A state moves one step at a time under one of 6 hidden systems, and each row is a state written as 20 numbers. Each run below is a few steps of one system.
Q, seq 1:
[[ 37 -19  44   1  10  52 -30   6  41 -16  -9  16   6 -35 -14  -2   0  -5
   13  15]
 [-31   3 -14  12 -41   5 -21  49  32  39  14 -19  13  12 -23  13  27  28
    7   1]
 [ 13  45  11  16  16 -39 -41  -1 -41  -5   8  31  -2  -8 -13  -3  34   5
  -20  32]
 [-32  29   5 -47   2  13   4   2 -17 -11  -5  18  44 -32 -26 -11 -19 -27
   40 -10]
 [-20 -10  13   7  13  -9  16  59   2 -24   9  19  -2 -23   7  14 -14  31
  -40 -45]
 [ 18   7 -44  -2   8 -28  48  -1 -36   1  17 -36 -22  -8 -38 -16  30  -6
    1  -4]
 [-34  10   1 -12  -6 -15   2 -51 -38 -18  15   0 -23  10  52  -6 -33  -9
   10 -22]
 [ 47 -62  18   7  10  28  11  -7  15 -31  -7   5  -4 -21   1  -4 -22 -25
   13 -29]
 [-19 -33 -21  17 -43  21  17   1  40  13  34 -45 -15  25   9  -2  14  28
   -5  13]
 [ 45   1   3  28  -4 -42 -50 -36  -7   7   6  14  -7  31  13  -3  20   8
   14  21]]
D, seq 2:
[[ 22 -40 -25   3  -1 -16 -48  -9 -13   3 -41   1  -7   5  55   4 -11 -12
    2 -37]
 [  3   2  27  29  16  68  24   5  -6   3 -12 -17 -16  -8 -21  36  -9 -22
   -7 -29]
 [ -3  39  -2 -27  10  -5   1  32  27   8   6  -9 -27 -42 -23 -33  28  29
  -18  37]
 [-10  -7 -27   2 -23 -56 -39  17 -48  20 -27  15   6   5  11  -5  11 -39
   -7   0]
 [ 20 -13 -15   6  15  59 -23 -23 -21 -14 -15 -18  28  -7  -1  26   0  -6
   34 -38]
 [-14  52  22  -3  14   8  28  31  39  35   8  -9 -16  -7 -40   8   0  32
   15 -13]
 [-22  25 -28 -22  -2 -55  11  14 -43 -18  12  18  24 -11 -18 -25  19  -8
  -20  34]
 [  9 -22 -44  -2  -7  -8 -32 -39 -21  -2  -8 -20  14  24  43   9  -6  11
   33 -40]
 [ -1  18  40  29  20  32  33   4  -1  -8  25   2  -4   5 -25  36 -22  12
   13 -47]
 [  2  19 -16 -17   6 -25  43   5  18 -11  37 -15 -13 -15 -29 -36  26  31
  -16  43]]
P, seq 3:
[[-27   9 -41  -2 -25 -28 -16 -46 -32   3  28 -23  -5  33  35  -7   9  15
   15  -1]
 [ -6  14  28  37   1   3  29 -40 -37  -6  35  -8 -33  27   0  24 -17 -12
   11 -31]
 [-14 -51  10  16 -37 -20  35  11  20 -24  54   2   0  18   4  -4 -18  11
    1 -20]
 [ 19 -14  -8  34 -10 -46 -40   5  -4  -1  20  18  27  39  11  22   9  38
   14 -29]
 [ 37 -14  17  31   8  23  11 -48   8 -16  12   6  38  46 -14  27  -6   0
   21  14]
 [ -1  -2  44 -11  -2 -30  24  10  48   3   0  46  28  20  -7  -1 -43  -1
   19   1]
 [ 38 -19 -24   8  27 -37  15  40   8   4 -36  18  41  16 -22  14   1   5
  -11 -16]
 [ 24   7 -28 -19  27  -3   3 -40  23  -1 -39   0  34  28  26  -6  -7  13
  -11  46]
 [ 17  23  26 -15  38  -5  22 -13  16  24 -55  13 -30  -3  15   1 -41 -29
   -4  -8]
 [ 10 -40 -16  -9  17   7  34  35  20 -14 -36  -5 -18 -24  19 -12 -13  -7
  -58   2]]
P, seq 4, 10 rows:
[[ 25 -41   9   4 -11   0  29 -20  46 -25  43  -1  20  21  -6  -7 -16  29
   33 -10]
 [ 10 -15  24  24 -10 -46 -35  16   3  11 -15  49  37  39   9  23 -17  -6
    7 -13]
 [ 42  -1  -2  15  38  19  35  -9  24 -18  -5   2  44  23 -26  23  -3  28
   -1   5]
 [ 11  -9   9 -24  -7 -35  -2  -6  48  25 -38  29  23  25  12 -16 -31 -19
   14  31]
 [ 37  16  -1   0  61 -16  22  22 -10  -8 -47  23   9  -8  -6  17 -11   2
  -32 -15]
 [ 10 -29 -36 -33   5  22  17 -16  42   4 -46 -23   8   2  33 -20 -16  -4
  -13  28]
 [  6  34  20   0  31 -13 -23   6   3  25 -49  15 -45 -12  36   5 -15  -3
  -38   0]
 [ 34 -41 -12  -2  16  51  17   4  17 -17 -20 -33 -35 -39   6 -14   5 -12
  -27  -1]
 [-23  -3  13 -15 -18   7 -65  16  22   3 -16  11 -22 -29  52 -16  -3  11
  -20  13]
 [ 24   9  14  28  14  60 -28  17  -8   8 -11 -21 -26 -35 -24  21  27  -3
   -2 -18]]
D, seq 5, 10 rows:
[[  7  35   1  -1   9 -12   4 -53   9  41 -25  -8  -8  48  16  11 -22  -8
   34   5]
 [-38   1  29 -32   2  12  35   6  -7 -41  25  22  13 -36  -4 -14 -39 -14
   13 -24]
 [ 28 -19 -38  -8  24 -35  37  10  38   5 -25 -12  -3  24  19  -8  -8  33
  -29   3]
 [-50   4   8  27 -17  19  -1 -15 -45 -12  16  -6 -24  15  38  23  -8 -12
  -46  -1]
 [ 62  -3  18  -5  36   3 -13 -29  10 -22   2   0 -43 -35   8 -23   3  10
   12  -8]
 [-16 -38   4  18 -43  -5  19  50   8  27   6 -16 -31  -9 -23  -2   6 -36
  -12 -15]
 [ 27 -10 -13  15  12  23 -51  12  -6 -26 -12   9  37 -12   0   8  38  22
  -37  37]
 [ -2  31  13  10 -24   6 -30 -26   4  60 -16 -17 -27  21  -7   8   6 -29
   39   7]
 [ -4   3  25 -30   6   9  -5  29  -6 -31   4  37  44 -48 -37 -14 -11 -20
   28 -10]
 [  4   0 -51 -16   1 -17  23  10  37  39 -38 -25  28  36  -3   3   1  16
    3  10]]
A, seq 6, 10 rows:
[[-29  20 -16  -7 -37 -17 -31  12 -15  50  -1 -25 -37  -9  -3 -11  16 -18
   31 -17]
 [  1  15  -2  10  10  33 -23   1 -37 -41  45 -11   2 -39 -18   1  37  31
   -1 -11]
 [ -3 -44  -7  10 -38  45  24  21  22  16   6 -32   8  -2 -39   3   9 -31
   22  -3]
 [-32   1  -1 -22 -19 -43  19  37   6 -11  49   2 -21 -26  -5 -31  -2  30
    1 -24]
 [-12  20 -42 -19 -14  18 -15 -28  11   8  20 -32  36  15 -11  -7  27  36
   40  22]
 [-30   3  52  22 -15  43  12  13  35 -11  43  10   6   4 -14  22 -15  22
    1  -5]
 [-11 -28 -34 -27   1 -10  69 -16  12 -26  17 -16  22  15   6 -19 -25   7
    1  -1]
 [-47  22   2   0 -34 -27 -19  -8  27  34   9   2  -4  43  36   4 -12  28
    0  16]
 [ 15   4  13  12  25  22  -4 -58  -9 -50  30   8  22  17  24  11 -12  35
    6   1]
 [ -9 -38  16  26 -28   8  26  -6  13   8 -17  11  25  47   2  18 -24 -42
  -19  28]]
Q, seq 7, 10 rows:
[[-44  25   5  14 -29  44  25 -18 -23  24  15 -29   1  20 -27  23   1 -32
   16   8]
 [ 19  22  56   3  19 -19 -25   5  27   1   9  29 -49 -24  14 -10 -16  23
    1 -15]
 [ -4 -29 -31 -15 -34  18 -21  31  -9  20 -18 -24   3 -33 -26 -17  25 -44
   17  -2]
 [-24  31  11  25   8  24 -31 -12 -26 -26  39  -1  -3   0  20  21  17  50
  -21  -6]
 [ 25   4  28   5  -6 -27  13   8 -11   9  16  20  10  -7 -63  -6  -2 -38
   54 -17]
 [-54  -6   4 -31 -26  -1  -6  22  13 -21  24   4 -17 -36  31 -32  -7  15
  -30  16]
 [ 48 -18 -36   9  21 -17 -24   6 -30 -21   3  -5  24 -11 -15   8  26  20
   25 -45]
 [-48   1  12  16 -31   6  43 -19 -30 -18  46   0  13  27 -10   8 -11 -24
  -13  20]
 [ 41  -8  16 -24  26 -37   3 -12  37 -22  14  21 -15 -19  13 -32 -19  31
   24 -17]
 [-17 -60 -47  -1 -43   0   0  20 -11   2 -15 -20  26   9  10  -4   6 -34
  -10   1]]
F, seq 8 (10 x 20):
[[  4  13 -10   1  10  31  37 -15   6  16 -35 -14  17  19 -22   8   6 -32
  -26  62]
 [ 12  -6 -30 -16  13 -46  28  11  23  21 -23 -18 -47   1  30 -22 -10  17
  -22 -14]
 [ 56 -50   9  27  -1  27 -27 -18 -15 -11 -22  -7 -23 -15   5   0   9 -47
    1  -4]
 [ -2 -11   3  11  -7  40  -9  -5  59  -7  18 -19  -8  10  24   0  12  55
  -30  37]
 [ 29   1   6  12  -9 -30 -35  24  38  53 -34  10  11  26 -14  13   3   3
   34 -15]
 [ 20  39  12   1  23  -8 -54   1 -28 -15  10  15 -23 -41  -2 -13  34  22
  -13  13]
 [-23  -7  19 -18  -3  43 -22  16  26 -12   6   1  15 -26  16  12 -27  23
   33 -55]
 [-29  45  36  15   1  17   1  25  -5  22 -14  28  27   8 -37  28   1 -21
  -18  32]
 [-21  48 -22 -36  18 -24  34  19 -10  19   6 -23 -31 -29 -17 -16   1  17
   11 -32]
 [-23 -30  16   4 -25  15  -7  13 -43  -7 -10   6 -21 -29   5  -1 -15 -70
   -8 -26]]
J, seq 9 (10 x 20):
[[-49   1  32   4 -37  33 -35 -20  -6 -21  44   9   3  -5  24   1  -6   6
   11   6]
 [ 47 -21   0  17   4 -20  48 -18  -8  -7  19   1  16  19 -53  -4   4 -27
   28   3]
 [-10 -30 -38  -8 -17 -20 -27  46  11  -1 -22  -1   9 -12  27 -15  21  16
  -49  19]
 [  9  35   3 -18  19   7 -37 -31   1  -9  17   4  17  -8   6   2  -5  41
   58 -34]
 [-10 -17  26  18 -12  37  14   0  -8 -11 -15  21  44  14 -24  20 -13 -52
  -15  36]
 [  2 -10 -21 -25   4 -53  45  -8  32 -12  18  -4 -13  10  20 -37 -14  31
  -14  17]
 [  9  22 -26   5  18   1 -37  25  -4  38 -55  -5  20  12   1  33   7  10
   11 -35]
 [-31   2  34   8  -4  49  -6 -44  -3 -34  22   5  -6   5  41  10 -22   4
  -18  16]
 [ 28 -13  11   9 -12 -36  47  -7  22  32  -2   1 -10  31 -34  -6 -18 -35
   30  -1]
 [  1 -12 -20  22   9 -15 -18  47  -1  -2 -18   0 -13  -3  28  11  19  34
  -68  -3]]
F, seq 10, 10 rows:
[[  1  21   8 -10  30   8   4 -55 -41 -42  -7  17   4  -4  33  -6 -16 -16
  -27  31]
 [ 12 -24  -5 -30  23  10  55  -8  46 -19 -14   2  22   3   9  -9 -43   9
    9 -12]
 [ 25 -10 -25   8  21  -9   7  16 -11   9 -59   7  21  10  -6   7  10 -33
  -48  39]
 [ 30   3 -28  -6  38   5  13 -30   8  -2 -22 -35 -47  -1  43  -5  -5  29
  -19 -19]
 [ 34 -41  32   3  -5  31 -25 -16  39   6 -40  12 -12  -6  22  -6 -22 -40
    2  18]
 [ 36   4   8  19  24  12   3  31  50   0  -4  -4  -6  -4 -17   4  24  49
  -39  29]
 [ 17   5 -25  -6  -1   3 -59  18  17  46 -51 -16  -8  -7  14   7  14   4
   23 -24]
 [  6  30  58  22  16  16 -43  -4  -3  -6   5  24 -41 -24  17   9  -1   7
  -21   2]
 [ -4  12  21 -22   1  46   1  29  50  10   7  -9   8 -35 -36  -5  -2  17
   40 -17]
 [-40  29   9  11 -13  -8 -24  65 -15  30 -23  16   4 -13 -16  18  14 -12
  -34   3]]
J, seq 11, 10 rows:
[[  6   3   5 -18  25  -4  27   6 -24 -17   4   6   5 -27 -16   5 -30 -10
   40 -74]
 [-48 -10 -15   7 -33  52  25  28   7   7  10 -31  14   3 -16  15  14  -2
  -27  20]
 [  4  28 -34  -4  -3 -46   7 -49 -32   4  32 -19 -14  25   3 -18  20  16
   23  15]
 [  8 -42 -17   8  -6   1 -32  16 -45  -5 -41  10  17 -12  14  15  -5 -50
   -2 -38]
 [-30 -30  12  -6 -28  20   9   2  32 -31  59  -9   3  -6  14  -6 -15  39
   16 -24]
 [ 32   5 -23  27  -8  -8   3  -5  -1  27   3 -13  35  39 -52  16  36  -1
   23  25]
 [  5 -24 -17 -10  -1 -23 -40 -15 -19 -36 -12  21  11  -8  53 -20   4   1
  -38  32]
 [ 14  -9  16 -26   5  -3  -8   4  32   2  -6  18  28  -8  -6  -2 -35   5
   65 -52]
 [-19   0  11  26  -2  35  22  24  20 -11   7   6  43  25 -20  31   5  20
  -44  35]
 [ 23  19 -26 -24  13 -31   9 -54  22  13 -12 -15 -15  24  23 -31   0  15
   10  42]]
A, seq 12, 10 rows:
[[-39 -10 -31  15 -33  -7 -17  30  16  13   9 -11  29  36  16  17  19  38
  -34  19]
 [ 36 -15  23  12   3   7   3 -41  39 -15  40  -8 -21  13  10  -7 -11  38
   36 -15]
 [-28   4  13  -2 -21 -17  32 -15 -14 -13  21  26  43  25 -24  -6  -9 -33
   -4  49]
 [-13 -32  -4 -20  -4  -2 -31  16  46 -12 -22  17  22   2  57  -2 -27  34
  -13 -15]
 [ 31  22   1  30  20 -36  18 -31  -8  12   7   7  17  56 -15  28  -7  19
   28 -17]
 [  7   1  27   2   8  10   2 -11  25 -12 -14  20  -6   1  15 -12  -1  -7
  -53  76]
 [  5 -12  12 -26   9 -11  -8 -20  -1   0 -37  24  12  -1  29  -2 -50 -36
   38 -41]
 [  2  24 -15  31  22 -36  -7  22 -37   5 -20  19  18  28   3  31  14  14
  -52   5]
 [ 59 -18  11   8  20  27 -20 -30  35  11 -35 -16 -42 -10  18 -11   3  -9
   -3  18]
 [ -6  22  32  -3   5 -28   6   3 -54  -2  -7  36  -2 -16 -26  -5 -15 -63
   10  -7]]

Which system made each of these runs?
seq 13, 2 rows:
[[ 17  41  32 -17  12 -28  -5 -26  30  19 -12  33  14  18 -12 -14 -11  -4
   22  51]
 [ 14   7  15  -7  47 -15  22  23   5  -9 -52  35   6  -9  14   7 -29 -10
  -47   1]]
 => J
seq 14, 2 rows:
[[ 41  -5  39  29   7 -44  20 -25   9  -2  27  18 -37  21  -8  -7 -11  -3
    6   0]
 [ -9 -35 -22 -42 -35   4 -11 -16  24   4 -13 -15  -2 -19  22 -45  -6 -31
   21  28]]
 => Q
seq 15 (2 x 20):
[[ -8 -37  11  26  -3  28  41 -14  -6 -39  17   8  38  31   3  27 -22  -8
  -25   3]
 [ 11 -28 -37  -6 -23 -34  16 -10  48  32  -5 -26  -5  40  16 -18   0  17
    9  19]]
 => J
seq 16 (2 x 20):
[[-36  32  41  22  -8  35 -27   6 -23  20  -6   1 -45 -13  13  22  -6 -22
  -19 -11]
 [ 51   2   1 -28  31  -3  -1   8  -1 -11 -20   4 -14 -57 -32 -36  17 -20
   12  11]]
 => D
seq 17 (2 x 20):
[[ 48 -10 -25   0  40 -18  13  30   3  15 -43  -9 -12 -11  -9  10  -1   4
    2 -49]
 [  0 -24 -20  -8   0  20  -8 -30  11 -17 -30  -6  11  12  47 -11  -1  -8
  -46  57]]
 => P
seq 18 (2 x 20):
[[  4 -19 -29  14  10  27  15  15 -10 -11   3 -21  33   9 -12  36  -6  20
   18 -66]
 [ -6   4  23  36 -10 -26  51  -8  -8   0  37   0 -39  25 -13   0  -1  -8
  -34  23]]
 => Q
seq 19, 2 rows:
[[ 42  -5  21  35  25  -9 -19 -17   1 -24   9  34  42  33  -1  31  -7  27
    8 -13]
 [  4  40 -19 -44  25   3 -26 -23  14  -8 -21  11  46  -9   5 -17   3  27
   20  34]]
 => F
seq 20, 2 rows:
[[-42 -13  11  10 -54 -14 -38  -6  -7   9  39   1 -10  17  24   1  -7   0
   31 -25]
 [ -3  14  34  23 -20 -15   6  -9 -15 -15  63  23  24  12 -49   3  13   0
   32  13]]
 => F
seq 21, 2 rows:
[[ 31 -12 -13  -3  39  -9  49   5 -37 -44   2  11  25 -18 -31  -2  -2 -15
  -14  -9]
 [-36  -5 -36 -42 -13 -12  -1 -15  24  10 -22  -9  26  23  47  -9 -29  14
   12  -1]]
 => P
seq 22, 2 rows:
[[ 31  28 -18 -12  52 -34  20 -38 -31 -26  -6  14  28  17   3   6 -12  17
   13 -16]
 [-34 -30  -6 -19 -21  36  -3  18  22  15 -52  -3  19   4  32   9 -31 -31
  -16  -1]]
 => J
seq 23, 2 rows:
[[ 21 -21  16  24  -4  57 -13 -16   7  -4  16 -18   7  -2 -14  27  -4   0
   46 -50]
 [-45  33  19  -6 -26   1 -21  13  25  17   5  17  16   8  -3  -6  11   7
  -23  67]]
 => F
seq 24:
[[  4 -12  15  50 -23  -7  -4 -29  -3  24  -2   3   3  67  10  33  -4 -21
  -10  19]
 [ 33  18 -10 -21   7 -38   7 -32  23  -1  30  -8 -13  -5 -15 -42  18  30
   31  33]]
 => F
seq 25 (2 x 20):
[[ 18 -13 -13 -38   8   5  -2  19  21   5 -43  -6 -13 -47  -5 -41   8 -33
  -17  38]
 [-25 -12 -15  -2 -15  10 -43  37  -5  32 -61   0   5  -3  31  18  -6 -26
  -24 -14]]
 => D
seq 26 (2 x 20):
[[ 49  39  10 -22  49 -17  24 -18  33   8 -14   3 -13  -8 -19 -17  -5  24
   16  14]
 [ 13 -30 -11 -27  10   4 -38  40   6 -11 -49  17   7 -51  19 -20  -2 -18
  -18  -7]]
 => F
seq 27:
[[-22  35   1  -6   1  38  -1 -17  18  -4   9  -2  41  12 -14   3  18  21
  -13  67]
 [  3  33  15  -5  15 -49 -18  32  22  27 -23  42  32  17 -11  16 -15  21
   19 -19]]
 => Q
seq 28, 2 rows:
[[ 44  21  24   6  34  13  20 -15  27  36 -50  -5 -36   4 -10   4 -13 -26
   -4  17]
 [-31  14  -7 -16 -15  34 -17   6  27  53 -49 -27 -30   1  28   5  -9 -15
   -6   5]]
 => Q
seq 29, 2 rows:
[[-26 -32 -12   5 -16   5  42  40  -1  -2   6  -7  24   5 -17  22 -24  -9
    7 -58]
 [ -6   9 -37  -2  -9 -39  19   6  22  14  25 -30 -29  16   9 -20  23  51
  -22  16]]
 => A
seq 30 (2 x 20):
[[-25  24  15 -28   4  19   1 -23 -10 -39  30   4 -22 -43  14 -35   3   6
  -20  42]
 [-33 -18 -18 -10 -26  37 -11  -4 -12   9 -17 -13  40  13   8  23 -20 -26
   38 -39]]
 => A
